128 stands for zero in the data rows.
Here are some points, one per row:
[136 136  77 160 190 160  71  97 141 162  56 125 179 143 154  88  53 114
 156 152  89  81 168 128 168 168 144  78  79  80 151 138  94 104 197 122
 174 126  83  99 107 138 140  70  79 137 171 135 148 107 103 159 116 145
 106]
[ 74 138  85 153 146 121 124 129 132 135 133 176 146 171 162 148 103 162
  57  62 182 101 124 100 149 119  91 125 149 173 102 163  88  83 202 119
 145 165 155 121 107 188 155 163 133  92 103 115  68  73 129  96 164 147
  82]
[164 172  94 119 172 199 106 143 152 128 132  99 189 115  62 127 137 131
 125 127 110 132 145 123 161 166 137 128 122 132 139  97 155 161 120 156
 153 135 118 113 108 111  81 136 164 134  83 146 107 148 155 181 135 162
 131]
[ 64 117 130 101 133 167 166 123 103 109 137 198 135 117 124 132  67 101
 131 151 158 140 131 122  80 139 101 108 138 126 104 171  86  78 125  87
 115 147 108 100 142 187 150 177 146 114 124  80  89 100 135  82 118 150
 109]
[145  51 164 111  80  82 167  77  76 155 170 111 170 172 177 163 135 141
 159 141 130 142 107 145 105 157 150 119 104 153 133  68 122 159 100 136
 104 136 164 146 126 142 140 131 120 172 168 177 137 161 143 110 152  57
 157]
[126  81 182  61  92 167 159  88  83 163 154 105 122 183 146 114 138  71
 145 171  76 153 122 138 119 161 162 108  91  91 137 126 109 121  76 171
  58 150 149 130 105 110 137  89  99 184 142 145 110 193 180 107  76  59
 122]
[173  97 120 149 129 109 106 125 137 164 145 129  96 123 124 126 129 119
 117 130 125 114 131 117 125 132 141  95  99 121 103 115 148 152  91 101
 145 129 138 133 123 111  86 143 166 132 124 150 106 128 139 159 135 143
 154]
[ 92 155 127 163 128  79 139 171 147 127 121 155 154 120 124 148  99 125
 128 128 130 143 108 101 115 130 109 146 155 134 129 188 107  76 144 150
 135 107 126 146 141 152 136 192 163  87  70  46 114 126 138 103 154 174
  66]
[166 105 167 165 124  82 122 158 148  72 151 133  82 182 154 186 148 163
 134 107  94 125 135 122 127 136 152 108 101 181  85 135 154 140 111 140
 135 157 164 141 129 132 106 156 165 115 138 110 130 135 128 140 158 131
 162]
[103 147 171  50   9  76 173 130 101 138 169 106 210 112 153 150 142  97
 113 141 168 186  85 194 113   0 120 126 132  99 145  80  63 120 151 119
  62  98 111 139  91  79 160 106  96 184 151 199 132 208 174 105  77  62
 138]
[129 118 104 112 102 124 128 102 110 154 132 117  92 115 123 101 126 101
 157 162  65 105 143 133 137  93 145 113 102 119 173  95 136 149 108 137
 132  75 115 158 107 147 117 119 126 145 191 145 202 127  80 120  99 140
 120]
[158 150 143 143 148 130 113 182 169 104 147 106  93 140  96 121 173 103
 165 177  85 113 139 122 157 129 126  90  96 119 104 125 185 160  97 108
 130 113 148 149 123 107  89 137 159 127 104 148 114 139 148 160  87 128
 159]
[125 118  94 153 163 130 116 180 170 130 126 118  88 117  88  95 136 130
 171 152  91  93 162 137 187 147 141  92  91 146 163  76 154 175 112  71
 137  76 157 193 119 116 100 148 162 120 106 173 124 102 115 142  93 176
 142]
[ 82  64 136 171  93  36 121  73 101 123 103 181 128 105 104 110 144 118
  37  76 160 122 141  80  60 179  98 169 181 134 125 167  94  88 198  98
 138 146 125 111 120 153 150 139 120 157 130 109 128 196 171  87 117 118
  72]
[173 108 163 103 101 130 198 146  92  79 140 109 111 214 171 156 110 194
 125  85 152 189 104 145  99  99 117 188 177 165 118  92  92 126 180 141
  94 180 192 139  94 133 139 103  99 142 137 137  74 161 185 154 184  71
 191]
[135 148  88 102 134 161 118 147 143  83 148 111 124 154  67 127 152 127
 100 115 154 139 144 102 112 131 129 161 159 115  53 113 166 163 136 156
 145 113 128 141 129 115 100 135 154 126 114 209  82 118 149 135 171 146
 124]
[134 162 110 122 162 185  97 140 152 126 132  96 104  78 139 116 148 115
 133 136 114 128 133 121 163 114 152 143 117 123 155 116 156 154 109 161
 152 121 109 124 122  90 113 124 140 105 113 133 158 106  90 145 133 134
  85]
[156 146 101 117 148 162 114 137 149 110 151 123 149  82 143 120 142 110
 111 128 142 149  98 145 126 145 139 151 130 107  98 111 134 139 100 164
 127 154 119  95  96 100  89 151 164 133 136 137 103 119 142 160 147 145
 117]
[155 120 120 151 140 113 102 130 143 148  81 107 174 102 118 116 131 126
 121 124  90 122 130 110 143 117 153 106  91 144 135  98 140 155 103 150
 151 117 123 136 101 119 101 126 146 124  78 165 144 136 123 149 123 127
 115]
[144  91 118 131 113 106 145 120 108 161 162 105 125 103 194 113 171  89
 128 152 124 164  86 154 163  79 133  97 106  99 154  75 116 150 107 139
 132 137 142 133 127  83 118 137 136 152 126 180 111 114 135 129 137  99
 134]
[136 146  59 152 135 110 109 114 130 124 156  90 117  95 165 102 104 142
  95  97 164 117 122 124 134 144 170 163 121 137 130 140 159 141 111 149
 152 110  84 112  92 104 107 134 144 108 148  97 142  77  86 164 142 132
  95]
[105 186  84 129 167 170  61 116 163 132  41 109 103 104  89 122 122 142
 165 145 133  86 124 181 130 127 147 147 123 127 224 107 120 133 120 128
 146 122  61  83 112 113 178  77  60 135 160 131 202 100  65 119  59 156
 112]
[135 177 185  86 110 158 155 131 113  68  91 114 140  61 170 132 144  90
  86 123 181 127  72 187  86 139 132 179 162  58 169 172 102  88  95 125
  95 208  91  36  75  92 154  66  72 194 213  98 144 147 129 134  58 100
 143]
[146 121 138 118  97 103 110 114 131 152  56 134 113  84 104 100 149 116
 117 128 126 134  88 165 134 147 143  99 100  67 137 185 127  94 117  36
 130 138 156 138 106  98 149  55  67 167 132 118 127 132 132 129 123 140
 113]
[ 73 146 146 160 118  82 114  81 108 147 125 199 121 148 127 156  94 143
 100  96 139 116 140  86 101 209  91 126 151 154  99 133 112 116 159 148
 116 137 141 138 174 226 162 158 124 117 130 120 151 127 110  66 147 136
 101]
[102 113 138 143 171 157 168  91  81 126 163 183  76 166  95 216 109 186
 102  78 172 183 120 107  50 104 116 148 147 171  91 165  97  88 177 127
 146 199 196 124 133 122 165 179 142 106 122  86 105  97 120 103 196 130
 116]
[124 117 125 124 107 105 120  88 107 147  86 116 120 134 122 105  96 109
 144 153 113  78 186 107  98 144 164 128  98 111 142 141 152 136 191 163
 153  67  90 142 147 179 149  87  89 136 199 103 210 154  93 120 103 134
  87]
[130 156 112 117 113 129 128 170 160  84 157  93 178 139  83 120 128 124
 131 130 102 170 132 122 168 114 126 172 160 109  94  96 152 163  95 178
 142 109 132 143 118  99 101 105 130 112  97 164  98 130 146 146 136 141
 120]
[156 103 166 146 150 132 118 187 174  82 154 112  43 148 141 124 129 127
 152 139 115 114 151 107 129 106 149 128 111 146  92  97 169 169 147 151
 131 153 179 148 141 143 100 154 165 108 116 159 137 129 125 133 137 122
 181]
[156 155 141 131 133 132 115 153 158 143 122 104  90 117  84  86 169 105
 160 163 104  88 157 127 147 129 152  79  77  99 153 155 164 133 101 126
 139  92 120 151 137 110  94 106 135 131 131  99 133 153 140 135  92 137
 146]
[ 74 118 174  91 151 196 202 123  79 237 108 144 185 113  97 112 242 124
 209 178 101 178  63 206 198  53  64  72 137 109 168 166  97  88 131  18
  60 135  80  88 148 116 178 108  79 174 125  93 105 185 175  65  88 120
 163]
[133  86 162  94 108 144 137 127 121  93 155 126 104 140  80 103 125  81
 131 153 102  94 204  97  93 152 134  73  72 108  91 117 168 152  84  98
 122 108 142 152 140 135  88 137 160 112 104 170 107 138 151 130  99 134
 152]
[ 64 128 131 172 148 105 112 100 121 183 102 191 129 134 116 134 116 142
 107 111 112 116 148  56  99 135 108 117 141 176 136 144 124 118 158 130
 139 131 141 128 155 202 144 160 140  93  85 105 152 131 114  67 171 154
  66]
[ 91 158 145  98 143 184 154 174 138 113 143 165 125 153 120 193 156 193
 161 107 128 133  97 140 143 119  73 133 175 155 123 167 115  99 143  81
  85 155  92  81 160 150 187 141 100 129 124 108 108 101 128  81 138 130
 123]
[ 81 146 168  89  92 129 124  99 111 142 139 159 149 121 109 203 137 157
  81  81 179 159  85 138  80 148  77 174 198 146  93 159 102  91 124 140
  89 172 109  82 157 148 184 150 103 131 137 109 114 142 147  79 175  97
 136]
[141 161 114 108 124 144 110 148 148 117 159  96 137  84 102  98 137 137
 123 123 145 107 137 131 112 101 124 174 171 139 152 126 155 148  84 166
 165  97 122 148 111  90 111 119 130 108  93 132 155 124 111 159 135 139
 103]
[141 146 104 160 164 132  99 101 127 138  95 124 194  90 231  79  51 124
 123 130 170 112 103 156 163 113 175 183 136 118 159 104  85 117 173 174
 147 137  78  77  59 129 151 112 107 106 171  96 146  80  84 156 121 120
 111]
[113 175  64 176 179 133 110 113 132 137  68 113 134  80 156  90  91 131
 123 123 110  78 155 113 122  87 170 146 108 124 165 124 135 129 122 157
 188 100  87 118 109 122 162  98  85  94 139 125 152  84  86 150 152 147
  85]
[168  66 146  85  98 144 177  67  59 148 135 118 155 128 103  99 142  65
  88 140 162 189  84 156 109 143  59 126 180  76 109 164  94  83 164  78
  82 167 118  93 165 132  89  86 128 179 169  89  70 163 189 149 109  57
 194]
[127 117 114 139 140 129 137 164 144 142 105 146 102 110  96 104 139  77
 185 197  91 110 146 117 162 122  69  64 123  96 123 182 166 122  85  95
 114 109 155 162 224 142  91 167 178  98  80  70 106 100 121 115 125 162
 165]
[158 103 143 171 118  64 110 144 148  60 153 129 121 170 183 167  71 184
 123  91 123 108 176  94 105 189 186 164 118 184  85  89 130 155 145 119
 126 111 193 191 154 152 119 140 136  81 110 132 187 104  75 159 125 137
 175]
[156 181 120 137 124 113  99 193 188  74 131 112 136 161 129 157 135 193
 121  79 201 123 147 121 177  92 142 140 126 164 100 109 152 153 102 159
 152  69 142 178 111 102 118 139 145  88  76 153 111  84 113 176 137 153
 152]
[159  70 132 142 109  90 151 109 103 148 171 116  63 175 180 145 132 173
 164 124  90 141 132 125 154 161  89 119 148 168 163 114 128 135 109 135
 121  96 121 142 255  83 118 141 147 114 133 108 163 125 103 146 160 117
 177]
These points spread out most along one direction. Take the direction at right angles to it along which they spread out most. Go by this last direction. For each point below, how far along it does it lie, from 0 to 99? 50 is the average, and the first point above lies past it. One standard deviation of the points above along it is 16.
[129 118 104 112 102 124 128 102 110 154 132 117  92 115 123 101 126 101
 157 162  65 105 143 133 137  93 145 113 102 119 173  95 136 149 108 137
 132  75 115 158 107 147 117 119 126 145 191 145 202 127  80 120  99 140
 120] 67
[159  70 132 142 109  90 151 109 103 148 171 116  63 175 180 145 132 173
 164 124  90 141 132 125 154 161  89 119 148 168 163 114 128 135 109 135
 121  96 121 142 255  83 118 141 147 114 133 108 163 125 103 146 160 117
 177] 44
[133  86 162  94 108 144 137 127 121  93 155 126 104 140  80 103 125  81
 131 153 102  94 204  97  93 152 134  73  72 108  91 117 168 152  84  98
 122 108 142 152 140 135  88 137 160 112 104 170 107 138 151 130  99 134
 152] 56
[130 156 112 117 113 129 128 170 160  84 157  93 178 139  83 120 128 124
 131 130 102 170 132 122 168 114 126 172 160 109  94  96 152 163  95 178
 142 109 132 143 118  99 101 105 130 112  97 164  98 130 146 146 136 141
 120] 54
[126  81 182  61  92 167 159  88  83 163 154 105 122 183 146 114 138  71
 145 171  76 153 122 138 119 161 162 108  91  91 137 126 109 121  76 171
  58 150 149 130 105 110 137  89  99 184 142 145 110 193 180 107  76  59
 122] 73
[ 81 146 168  89  92 129 124  99 111 142 139 159 149 121 109 203 137 157
  81  81 179 159  85 138  80 148  77 174 198 146  93 159 102  91 124 140
  89 172 109  82 157 148 184 150 103 131 137 109 114 142 147  79 175  97
 136] 32
[141 146 104 160 164 132  99 101 127 138  95 124 194  90 231  79  51 124
 123 130 170 112 103 156 163 113 175 183 136 118 159 104  85 117 173 174
 147 137  78  77  59 129 151 112 107 106 171  96 146  80  84 156 121 120
 111] 54
[158 103 143 171 118  64 110 144 148  60 153 129 121 170 183 167  71 184
 123  91 123 108 176  94 105 189 186 164 118 184  85  89 130 155 145 119
 126 111 193 191 154 152 119 140 136  81 110 132 187 104  75 159 125 137
 175] 26
[136 136  77 160 190 160  71  97 141 162  56 125 179 143 154  88  53 114
 156 152  89  81 168 128 168 168 144  78  79  80 151 138  94 104 197 122
 174 126  83  99 107 138 140  70  79 137 171 135 148 107 103 159 116 145
 106] 62
[141 161 114 108 124 144 110 148 148 117 159  96 137  84 102  98 137 137
 123 123 145 107 137 131 112 101 124 174 171 139 152 126 155 148  84 166
 165  97 122 148 111  90 111 119 130 108  93 132 155 124 111 159 135 139
 103] 54
[135 148  88 102 134 161 118 147 143  83 148 111 124 154  67 127 152 127
 100 115 154 139 144 102 112 131 129 161 159 115  53 113 166 163 136 156
 145 113 128 141 129 115 100 135 154 126 114 209  82 118 149 135 171 146
 124] 43
[144  91 118 131 113 106 145 120 108 161 162 105 125 103 194 113 171  89
 128 152 124 164  86 154 163  79 133  97 106  99 154  75 116 150 107 139
 132 137 142 133 127  83 118 137 136 152 126 180 111 114 135 129 137  99
 134] 66
